In the rows, 128 means zero.
Each path below is one point turned by a fixed rotation once a step. After each direction that follows a path, write how fast that rotation turns it, in deg/step (0 if it stays still).
Each turn is a multiple of 5 degrees from 10 to 175, or 0.
Each row of a path follows its step; steps can be skipped.
Path 1:
step 8: [131 133 122 127 124 124 118 128 126 130 123 134 125 138 123 117 131 122
 126 122 126 130 125 124 130 126 129 122 123 127 128 124 133 135 128 121
 128 135 135 127 128 120 131 144 130 132 126 132 135 132 130 127 123 133
 138 135 132 127 133 123 129 134 133 119 129 123 124 127 125 129 121 126
 142 110 121]
step 11: [125 130 125 134 124 130 120 140 132 126 128 135 134 137 123 122 127 130
 135 128 135 128 128 126 131 123 123 130 105 130 124 124 133 137 128 125
 128 137 136 126 128 125 121 132 132 129 128 127 126 123 127 126 127 130
 129 134 133 140 141 133 123 134 128 122 129 124 134 129 122 133 119 123
 125 119 129]
step 12: [135 124 118 139 126 130 122 126 123 139 129 128 136 129 123 118 131 122
 131 124 131 129 125 127 134 129 127 135 134 130 134 125 125 137 113 134
 131 134 122 125 131 133 125 122 124 120 133 134 138 127 126 121 117 124
 136 142 133 131 124 129 125 127 122 121 124 134 130 124 126 132 134 129
 131 125 134]
step 15: [132 132 121 135 124 137 122 131 125 134 125 122 129 129 125 132 122 134
 127 123 134 123 124 130 139 140 135 120 123 133 129 129 131 130 113 128
 131 128 117 127 125 132 124 130 126 127 132 131 137 124 122 120 119 127
 134 130 131 126 135 128 130 126 115 131 130 133 120 129 120 135 121 129
 137 120 126]
step 21: [126 134 116 135 124 124 133 134 114 132 130 133 131 132 127 118 125 133
 125 131 125 125 125 126 129 120 127 137 133 133 127 136 126 131 122 125
 124 132 128 124 139 125 124 128 131 134 138 128 134 125 128 131 121 128
 135 133 126 122 130 133 131 140 124 122 132 130 118 136 128 132 127 138
 143 123 125]
step 22: [124 127 130 137 116 132 130 123 137 132 128 128 132 129 120 128 123 135
 129 132 136 132 124 122 130 117 124 132 117 135 125 117 132 123 122 128
 127 130 127 129 127 134 128 134 130 120 131 136 128 123 126 121 130 139
 130 132 133 137 136 130 128 130 123 117 135 121 128 130 134 133 117 130
 129 127 116]
step 26: [128 132 128 143 122 124 122 123 121 129 124 135 122 136 120 127 119 127
 134 122 128 113 124 128 126 130 127 120 126 136 124 130 134 136 115 129
 120 129 126 135 122 123 130 125 131 132 129 128 132 130 124 128 127 138
 134 131 131 128 133 129 125 131 124 128 128 128 119 135 119 125 126 129
 140 116 125]
step 34: [130 135 133 140 124 127 123 131 132 128 135 136 137 135 121 125 131 135
 123 129 133 135 128 125 122 122 125 131 118 129 124 129 128 129 122 121
 132 128 131 134 121 117 119 125 118 134 132 133 130 127 127 128 124 135
 125 139 139 128 129 135 130 131 122 125 136 134 129 139 122 130 127 130
 139 122 120]
step 37: [138 135 135 136 120 124 125 123 124 126 130 132 120 129 121 125 132 122
 134 127 138 119 135 124 126 124 131 136 122 131 130 132 135 131 123 127
 125 135 124 129 121 116 122 136 125 125 128 135 135 133 125 128 118 132
 126 141 132 126 130 133 132 139 133 119 126 129 124 135 129 127 130 123
 130 118 120]
Directions:
[130 128 129 130 128 128 130 130 128 127 130 128 129 129 128 125 126 128
 126 127 126 130 129 129 128 129 131 127 129 129 128 127 129 127 130 128
 127 128 129 130 128 126 127 126 129 129 130 128 128 130 129 130 128 130
 130 128 127 128 129 129 127 128 128 129 126 127 128 128 128 129 125 126
 128 128 128] : 140
[129 127 125 127 128 129 129 127 128 126 125 129 127 131 129 128 128 128
 126 129 127 130 126 128 128 128 129 127 127 129 126 129 127 127 125 127
 129 125 127 128 129 128 125 128 127 129 129 127 128 126 128 128 128 131
 128 128 126 127 130 129 130 127 128 127 130 127 128 129 129 128 128 128
 127 129 128] : 60
[127 128 128 127 127 129 127 127 129 128 129 128 129 129 129 129 130 129
 128 129 128 128 128 128 130 128 128 128 125 128 128 129 129 128 127 126
 127 129 126 131 126 126 128 125 129 127 127 127 129 129 126 127 128 130
 128 129 128 129 128 126 125 128 129 130 131 127 126 128 129 130 128 126
 129 128 129] : 95
[129 129 129 129 127 127 127 127 129 129 127 128 129 128 128 128 127 128
 127 128 129 125 129 125 129 127 129 127 130 127 130 128 126 127 128 129
 130 129 126 128 128 127 126 124 126 129 128 127 127 130 127 128 128 129
 128 128 126 126 130 128 129 128 129 129 128 131 129 129 127 127 127 128
 127 127 129] : 130
[126 128 129 128 129 128 129 127 129 129 127 128 129 128 129 125 130 126
 128 127 128 127 128 126 127 129 129 126 126 127 127 130 128 127 128 127
 128 126 128 126 128 129 131 127 128 127 128 126 129 128 126 131 127 128
 130 127 129 129 130 127 131 127 126 130 128 128 128 128 127 129 128 129
 131 128 129] : 140
[127 130 127 130 128 126 127 129 126 128 128 129 127 129 127 129 129 131
 128 126 128 127 129 129 127 128 127 125 130 127 128 128 127 129 128 126
 128 126 131 128 127 127 126 129 130 128 129 124 126 128 128 128 128 127
 127 129 130 125 129 128 127 127 128 128 130 127 127 127 130 129 128 129
 129 127 129] : 140
Path 2:
step 4: [136 118 124 129 125 134 133 131 129 118 125 138 136 132 129 132 126 131
 134 128 124 128 120 138 130 120 126 129 123 120 135 130 131 135 137 136
 132 135 130 123 123 121 138 126 135 124 134 133 131 120 130 129 130 125
 139 126 123 127 127 137 118 129 129 136 123 128 127 125 123 130 125 130
 117 130 128]
step 6: [118 129 130 127 119 134 128 125 129 129 131 128 119 134 135 118 132 122
 128 128 124 133 119 132 120 138 129 130 129 120 123 114 125 133 120 137
 130 123 127 130 126 118 126 124 127 132 127 143 127 124 127 138 123 126
 128 120 122 133 132 127 123 136 118 130 125 124 127 123 129 130 132 127
 129 131 126]
step 9: [125 131 128 128 128 131 134 123 120 125 127 140 127 134 134 131 129 126
 127 124 115 125 130 135 136 119 134 130 129 117 127 124 120 138 130 139
 127 125 129 131 135 122 140 120 132 136 137 128 123 126 120 128 133 125
 137 125 127 133 125 127 126 128 130 131 126 129 114 129 128 128 122 126
 119 123 126]
step 10: [132 131 129 132 129 134 127 130 128 123 125 131 140 136 134 125 120 131
 137 132 112 129 123 128 127 127 132 140 131 127 134 127 126 130 126 121
 133 123 127 126 119 124 140 120 143 128 133 135 130 122 128 130 119 126
 133 124 128 128 125 135 131 134 133 133 124 122 123 130 133 134 135 127
 130 134 127]
step 17: [128 132 124 127 122 124 126 123 134 122 138 131 129 125 130 123 131 121
 135 131 125 124 122 124 132 136 125 126 133 124 125 120 123 136 134 133
 131 114 120 128 135 129 136 121 132 123 128 147 124 130 129 130 136 117
 129 123 123 132 127 131 119 132 124 129 121 125 132 123 128 128 122 121
 125 126 127]
step 19: [123 133 128 126 125 126 124 126 127 136 119 131 127 130 140 123 130 130
 131 131 119 124 131 130 122 118 127 134 123 128 131 128 114 137 130 123
 125 125 131 119 131 116 124 128 129 125 131 135 132 135 135 133 124 129
 133 115 130 116 130 126 129 129 125 132 127 133 124 125 125 129 134 127
 114 131 128]
step 22: [130 130 132 131 120 128 129 129 132 128 134 132 133 126 137 130 130 129
 142 129 122 132 126 120 123 127 117 133 134 122 126 121 121 122 129 126
 138 126 120 129 124 122 134 123 127 133 131 142 125 125 125 129 125 120
 139 118 135 128 126 141 124 129 131 128 119 127 120 126 125 131 129 128
 130 129 133]
step 31: [119 129 138 128 136 129 129 132 123 124 118 127 127 131 138 131 128 136
 134 127 120 122 129 125 127 133 132 123 120 129 133 129 116 126 123 122
 126 126 129 123 117 116 127 117 126 131 134 132 137 134 137 134 123 129
 134 125 130 121 130 137 121 128 132 130 128 127 126 136 129 133 135 125
 123 130 129]
step 40: [128 125 118 127 136 131 123 128 127 130 130 130 135 128 135 126 128 129
 133 127 125 121 124 125 126 132 125 132 126 122 135 123 124 129 130 138
 121 120 126 126 130 118 128 118 128 127 124 142 126 133 125 127 135 129
 139 121 124 120 128 127 114 130 119 125 118 132 130 120 137 128 127 129
 117 129 127]
Directions:
[127 126 127 128 127 127 127 127 128 126 129 130 130 127 128 127 127 130
 129 126 128 126 128 129 128 129 128 127 131 127 127 127 129 126 128 129
 127 129 127 127 129 130 129 129 128 129 129 129 126 130 129 126 129 126
 128 128 128 126 127 127 129 129 128 130 129 129 126 127 127 128 127 130
 128 131 127] : 140
[129 128 126 129 130 127 127 127 128 130 130 126 129 127 129 128 128 130
 129 130 127 127 128 125 127 130 132 131 128 130 129 129 126 128 128 128
 127 128 129 127 129 129 127 128 128 128 131 129 128 127 128 129 129 127
 127 128 128 127 127 128 128 130 128 128 129 129 129 129 127 130 127 126
 128 127 128] : 155
